Rows are one point carried round by a steady rotation, each followed by how many ticks it has turned.
The counts run from 0 to 1029.
[-1.94  0.51 -0.62 -0.80 -2.61 -1.60 -1.30 -1.58 -1.21 -1.62 -1.29 -1.22
 -1.98 -0.30  1.15  0.92  1.64  0.45 -2.30  1.92 -1.90  1.23 -0.84 -0.85
  1.33  0.65 -0.87  0.13  0.33  0.33  0.90 -0.10  0.61  1.41 -2.97  0.82
 -1.94 -4.20 -1.01  0.39  0.95 -0.69  0.07 -1.10  1.76 -1.54 -2.06 -1.83
 -0.44  0.49 -1.47 -0.29  0.32 -0.97]  854
[-1.68  0.54  0.57 -0.48 -1.56 -1.19  0.63 -2.13  0.16  0.35 -1.08 -1.60
 -0.85 -0.53  0.71 -0.32 -0.10 -1.88 -2.20  1.59 -2.64  3.23 -0.78 -0.89
 -0.13  1.26 -0.55 -0.43 -0.58  1.58  1.80 -0.20 -0.04  0.91 -2.00  1.37
 -0.97 -3.14  0.02 -0.09  2.41 -1.64 -1.54 -1.29  1.87 -1.09 -2.25 -2.78
 -0.34 -0.47 -1.89 -0.40 -0.76 -0.96]  715
[-1.43  0.80  1.38 -1.97 -2.39 -1.48 -0.29 -0.14 -1.18  0.70 -1.36 -1.63
 -1.94 -0.79  0.51 -0.30  0.01 -0.25 -2.10  2.04 -2.38  2.60  0.04 -2.11
 -0.05  1.70  0.01 -0.60 -1.04  1.15 -0.44 -0.70 -0.43  0.77 -0.75  1.91
 -2.01 -2.13  0.01 -1.19  3.16 -1.24  0.46 -1.76  1.37 -2.39 -1.58 -2.01
 -0.15  0.35 -2.15 -0.76  0.06  0.09]  320
[-1.98  1.39 -0.47 -0.73 -1.94 -1.49 -0.33 -1.98 -0.64 -0.84 -1.85 -0.46
 -1.96 -1.18  1.15  1.38  1.73 -0.29 -2.58  1.77 -1.46  2.49 -0.81 -1.10
  0.72  0.04 -1.43  0.14 -0.16  0.32  0.80  0.26  0.37  0.96 -1.98 -0.52
 -2.27 -3.56 -0.78  0.34  1.84 -2.17 -0.20 -1.70  1.82 -0.61 -2.61 -2.20
 -0.41  0.47 -1.21 -0.56 -0.23 -0.21]  681
[-2.40  2.55 -0.16 -0.99 -0.45 -0.10 -0.59 -1.93 -1.69 -0.03  0.86 -0.98
 -1.16 -1.97  1.13 -0.23  0.37  0.78 -1.87  1.28 -3.00  2.32 -0.20 -0.65
 -0.12  0.51 -0.13 -1.05  1.23  0.58  0.44  0.32  0.42  1.33 -2.37  2.93
 -0.54 -2.78 -0.03 -1.95  1.18 -0.52 -1.06 -2.16  0.61 -3.36  0.07 -2.17
 -0.49  0.89 -1.22 -0.16  0.30  0.34]  615
[-2.52  0.86  0.21  0.09 -0.74 -0.27 -0.30 -2.66 -0.48  0.18  0.16 -2.25
 -1.00 -1.03  1.68 -0.65  0.11 -0.55 -1.85  1.73 -2.80  2.77 -1.43 -0.97
  0.28  0.79 -0.13 -0.37 -0.12  0.49  1.92 -0.78  0.01  1.22 -2.60  1.89
 -1.10 -3.18  0.10 -0.99  1.46 -0.39 -1.84 -1.48  1.88 -1.74 -1.72 -2.47
 -0.57  0.48 -1.79 -0.36 -0.15 -0.63]  885
[-3.15  2.97  0.12 -0.50 -0.80 -0.09  1.03 -2.09 -1.23 -0.13 -0.15  0.01
 -2.01 -1.39  1.46  1.11 -0.18  0.81 -1.76  0.93 -1.59  3.01 -0.79 -1.23
 -1.02 -0.89 -0.65 -1.37 -0.74 -0.70  0.82  0.85 -0.91  0.38 -1.09  1.12
 -1.83 -2.57 -0.28 -2.03  2.45 -2.03 -0.37 -1.59  1.06 -0.98 -1.01 -3.10
  0.31  0.41 -0.92 -1.60  0.30  0.67]  477
[-3.08  1.49  1.13 -0.91 -1.21  0.03  0.33 -1.08 -1.36  0.10  0.10 -1.75
 -2.14 -0.95  1.82 -0.60 -0.76  0.39 -1.47  1.26 -1.75  2.89 -0.39 -2.12
 -0.84  0.13  0.24 -0.96 -1.82 -0.44  0.71 -0.28 -1.05  0.49 -0.81  1.96
 -1.85 -2.66 -0.08 -2.39  2.91 -1.04 -0.16 -1.34  1.29 -1.68 -1.00 -2.67
 -0.21 -0.07 -1.98 -1.24  0.18  0.10]  922
[-3.03  1.06  0.38 -1.38 -1.03 -0.29 -0.26 -1.70 -0.72 -0.82  0.32 -2.09
 -1.31 -1.19  1.79 -1.30 -0.22 -1.61 -2.04  0.87 -1.33  3.14  0.75 -1.44
 -0.32  0.51 -0.29 -0.69 -1.76  1.25  1.43  0.52  0.31  0.84 -1.95  1.29
 -0.77 -2.85  0.11 -1.85  2.47 -0.88 -0.45 -1.12  1.27 -0.99 -0.92 -2.63
 -1.54 -1.45 -2.18  0.63 -0.83 -0.99]  89
[-2.25  2.38 -0.44 -0.55 -2.25 -1.17 -0.53 -2.58 -0.84 -0.48 -0.86 -1.58
 -2.71  0.18  0.80  1.84  1.00 -0.58 -1.21  1.79 -0.88  2.51 -1.81 -0.84
  1.42  0.63 -1.41 -1.66 -0.91  0.90  0.60 -0.97 -0.31  1.14 -2.11  1.01
 -2.30 -1.60  0.38 -1.41  1.50 -0.29  0.65 -1.46  1.40 -0.42 -1.88 -3.14
 -0.27  1.15 -1.62 -0.12 -0.35  0.11]  669
[-2.20  2.79  0.07 -2.24 -1.30 -1.04 -0.28 -1.71 -0.76 -0.33  0.09 -1.28
 -1.48 -1.03  0.60  0.06 -0.03 -1.64 -1.92  0.92 -1.28  3.18  1.01 -0.94
  0.04  1.13 -0.82 -2.01 -1.05  2.40  0.11  0.67  0.47  0.98 -1.69  1.86
 -0.84 -0.82  0.78 -2.82  2.67 -0.69  0.58 -1.70  0.44 -1.07 -0.32 -3.05
 -1.16 -0.51 -1.89  0.95 -0.64  0.08]  968
[-2.89  2.56 -1.20 -0.58 -1.21 -0.02  0.53 -1.51 -1.33 -1.47  0.05 -0.13
 -2.62 -1.30  1.47  1.39  0.73  1.92 -1.36  1.12 -1.53  2.13 -0.14 -0.49
 -0.73 -1.00 -0.71 -0.73  0.24 -0.29  0.76  0.62  0.29  0.71 -1.66  1.26
 -1.41 -4.13 -0.92 -1.46  1.54 -1.80 -0.31 -1.76  0.69 -1.52 -1.04 -3.09
 -0.04  0.49 -0.99 -1.22  0.60  0.66]  649
[-0.98  0.84 -0.06 -1.53 -2.64 -2.04  0.84 -1.03 -0.20 -0.70 -1.60 -0.18
 -1.08 -0.17 -0.30  0.51  0.15 -1.34 -2.38  1.27 -2.55  2.39  0.61 -0.36
 -0.53  1.32 -0.80 -0.62  0.10  2.28  1.08  1.09  0.52  0.94 -1.90  1.72
 -0.54 -3.70 -0.72  0.35  2.47 -2.46 -0.51 -1.14  1.13 -1.33 -1.69 -2.78
 -0.17 -1.12 -1.57 -0.43 -0.49 -1.07]  547
[-3.23  2.39 -0.55 -1.08 -0.47 -0.59 -1.22 -3.29 -1.46 -1.47  0.79 -0.65
 -0.49 -1.16  2.07  0.48  0.18  0.49 -2.79  0.71 -2.19  1.73 -0.59 -0.74
  0.42  0.13 -0.49 -1.55  0.15 -0.55  1.33  1.68  0.15  1.29 -3.57  1.65
 -1.54 -1.88 -0.12 -2.43  1.33  0.43 -0.33 -0.64  1.34 -0.88 -0.27 -2.28
 -0.41  0.43 -0.79 -0.09  1.15 -0.66]  433
[-1.07  1.06  0.44 -1.30 -2.38 -2.24  0.97 -1.92  0.08 -0.22 -1.63 -0.17
 -0.48  0.30 -0.27  0.77 -0.46 -1.77 -2.59  1.16 -2.75  2.60 -0.25 -0.45
 -0.40  1.63 -0.84 -1.30 -0.28  1.94  1.38  1.29 -0.16  0.84 -2.18  1.79
 -0.88 -2.40 -0.27 -0.15  2.77 -1.94 -0.60 -0.65  1.51 -0.64 -1.71 -2.98
  0.32 -0.80 -1.27 -0.73 -0.24 -1.21]  107
[-2.50  2.37  1.29 -1.86 -2.18 -1.21 -0.25 -1.58 -2.09 -0.39  0.18 -0.68
 -1.22  0.12  0.43 -0.10 -1.04 -0.81 -2.01  0.65 -1.94  1.95 -0.27 -1.65
 -0.15  1.12 -0.25 -2.49 -1.03  0.56  0.36  1.43 -1.20  1.09 -1.99  3.32
 -1.07 -1.20  0.06 -2.53  2.31 -0.26  0.87 -0.52  0.71 -2.12  0.62 -2.44
  0.05 -0.65 -1.49 -0.41  0.17 -0.93]  133
[-1.08  1.26  0.82 -2.81 -2.59 -2.61 -0.83 -0.77 -1.12 -0.35 -1.65 -0.34
 -0.81 -0.11  0.10  0.83 -0.02 -0.05 -3.16  1.55 -2.63  1.61  0.40 -1.53
  0.22  2.14 -0.33 -1.47 -0.36  1.15 -0.59  1.08 -0.12  0.93 -1.96  1.92
 -2.22 -0.98 -0.17 -1.45  3.17 -0.66  1.26 -0.80  1.39 -1.28 -1.17 -1.97
  0.41  0.48 -1.32 -0.59  1.15 -0.32]  766
[-2.09  1.27 -0.27 -0.97 -1.23 -1.53  0.63 -2.59  0.13 -0.90 -1.00 -0.03
 -0.45 -0.07  1.29  1.55 -0.50  0.45 -2.82  1.11 -2.66  2.22 -0.67 -0.60
 -0.66  0.70 -0.50 -1.38 -0.53 -0.12  1.59  1.36 -0.25  0.46 -2.48  0.99
 -2.10 -1.95 -0.39 -1.48  2.93 -1.06 -0.52 -0.26  1.98  0.70 -2.15 -3.16
  0.86  0.45 -0.82 -1.60  1.55 -0.37]  903
[-3.12  2.80 -0.31 -0.56 -0.24 -0.35 -0.75 -3.68 -1.27 -0.57  0.88 -0.74
 -0.53 -1.23  1.74  0.48  0.12  0.03 -2.47  0.81 -2.40  2.31 -1.19 -0.60
  0.34  0.12 -0.66 -1.75  0.38 -0.22  1.44  1.20 -0.15  1.29 -3.32  1.97
 -1.24 -1.66  0.22 -2.39  1.14  0.21 -0.83 -1.06  1.27 -1.23 -0.27 -2.50
 -0.27  0.68 -0.85 -0.19  0.60 -0.36]  437
[-2.33  0.42  0.15 -0.11 -0.91 -0.43 -0.39 -2.44 -0.27  0.07 -0.06 -2.40
 -1.02 -0.82  1.71 -0.58  0.01 -0.38 -1.84  1.83 -2.91  2.64 -1.31 -0.96
  0.27  1.04  0.02 -0.30 -0.31  0.59  1.87 -0.98  0.10  1.19 -2.57  1.83
 -1.30 -3.18  0.09 -0.93  1.76 -0.14 -1.69 -1.31  1.99 -1.46 -2.02 -2.51
 -0.48  0.52 -1.88 -0.45  0.13 -0.67]  887
[-2.50  3.27 -0.23 -1.44 -0.55 -0.67 -0.65 -2.43 -1.95 -0.45  0.59  0.27
 -0.63 -1.91  0.90  0.53  0.37  0.70 -2.71  0.84 -2.82  2.01 -0.05 -0.65
 -0.16  0.18 -0.54 -1.48  1.38  0.13  0.31  1.88  0.25  1.30 -2.78  2.42
 -0.82 -2.16 -0.22 -2.05  1.28 -0.75 -0.44 -1.76  0.54 -2.65  0.48 -2.01
 -0.22  0.67 -0.61 -0.30  0.67  0.11]  609
[-2.64  1.02 -0.52 -1.14 -1.50 -1.08 -0.63 -1.66 -0.84 -1.59 -1.26 -0.63
 -1.81 -1.59  1.94  0.63  1.48  0.09 -2.89  1.49 -1.20  2.31  0.07 -1.33
  0.43 -0.34 -1.01  0.45 -0.65 -0.07  0.94  0.83  0.67  0.77 -2.15 -0.71
 -2.15 -3.90 -0.94 -0.21  2.08 -1.85 -0.11 -1.34  1.77 -0.40 -2.24 -2.05
 -0.86 -0.15 -1.35 -0.35  0.13 -0.42]  686
[-1.58  2.59 -0.03 -2.97 -1.65 -2.09 -0.39 -1.16 -1.03 -0.82 -1.34  0.73
 -0.88 -1.40  0.39  1.30  0.55 -0.15 -3.35  1.03 -1.92  2.30  1.36 -1.14
 -0.22  0.92 -0.96 -1.42 -0.13  1.20 -0.64  2.28  0.49  0.72 -1.74  0.78
 -1.84 -1.12 -0.22 -1.82  3.21 -1.70  1.23 -1.46  0.76 -0.82 -0.79 -2.20
 -0.15  0.04 -0.91 -0.12  0.78  0.28]  336
[-3.11  2.28  0.57 -0.47 -1.09  0.28  0.59 -1.40 -1.39  0.27 -0.10 -1.27
 -2.72 -1.45  1.62  0.13 -0.03  0.46 -1.20  1.35 -1.36  3.22 -0.77 -1.81
 -0.64 -0.52 -0.36 -0.86 -1.30 -0.34  0.58 -0.42 -0.91  0.49 -0.63  1.45
 -1.77 -2.89 -0.08 -1.99  2.38 -1.59 -0.26 -1.96  1.07 -1.81 -1.12 -2.83
 -0.23  0.29 -1.67 -1.24 -0.25  0.61]  483
[-1.31  1.46 -1.40 -1.44 -1.76 -1.57 -0.38 -1.74 -0.01 -1.05 -0.48 -1.14
 -1.49  0.13  0.63  1.84  0.43  1.43 -1.70  1.82 -2.80  1.60 -0.29  0.22
  0.33  1.68 -0.42 -1.52  0.66  1.47  0.54 -0.50  1.00  1.05 -2.72  2.24
 -1.75 -1.88  0.06 -1.87  1.94  0.30 -0.04 -1.18  1.22 -0.62 -1.91 -3.39
  0.39  1.69 -1.32 -0.57  1.66  0.54]  632
[-1.61  1.09 -0.07 -2.53 -2.27 -2.24 -1.60 -1.25 -1.59 -1.66 -0.84 -0.18
 -0.60 -0.37  0.85  0.76  0.47  1.04 -3.41  1.32 -2.85  0.73  0.52 -0.99
  0.53  1.58 -0.16 -1.02  0.58  0.30 -0.02  1.72  0.55  1.33 -3.20  2.02
 -1.90 -2.16 -0.84 -1.38  2.01  0.03  0.89 -0.45  1.30 -1.68 -0.70 -1.60
  0.14  0.52 -0.97 -0.36  1.80 -0.78]  596
[-1.95  0.60 -0.38 -1.07 -2.08 -1.63 -1.37 -1.60 -1.44 -1.57 -1.04 -0.66
 -1.12 -0.77  1.23  0.54  1.28  0.87 -2.99  1.73 -2.68  1.06 -0.57 -0.89
  0.88  0.70 -0.48  0.10  0.90 -0.16  0.86  0.81  0.55  1.42 -3.25  1.22
 -1.75 -4.14 -1.25  0.19  1.13 -0.69 -0.32 -0.92  1.83 -1.90 -1.56 -1.41
 -0.16  0.55 -1.12 -0.55  0.89 -1.08]  419
[-1.43  1.94  0.50 -1.99 -1.76 -1.90  0.18 -0.93 -0.87  0.10 -2.06  0.40
 -1.36 -1.67  0.50  1.05  0.82 -0.19 -3.17  1.58 -2.08  2.86  0.48 -1.59
 -0.37  0.63 -0.94 -0.43 -0.31  0.70 -0.40  1.24  0.05  0.54 -0.94  0.17
 -2.24 -2.24 -0.49 -0.60  3.33 -2.75  0.41 -1.96  1.31 -1.19 -1.82 -2.02
  0.07  0.34 -1.07 -0.99  0.19  0.42]  946
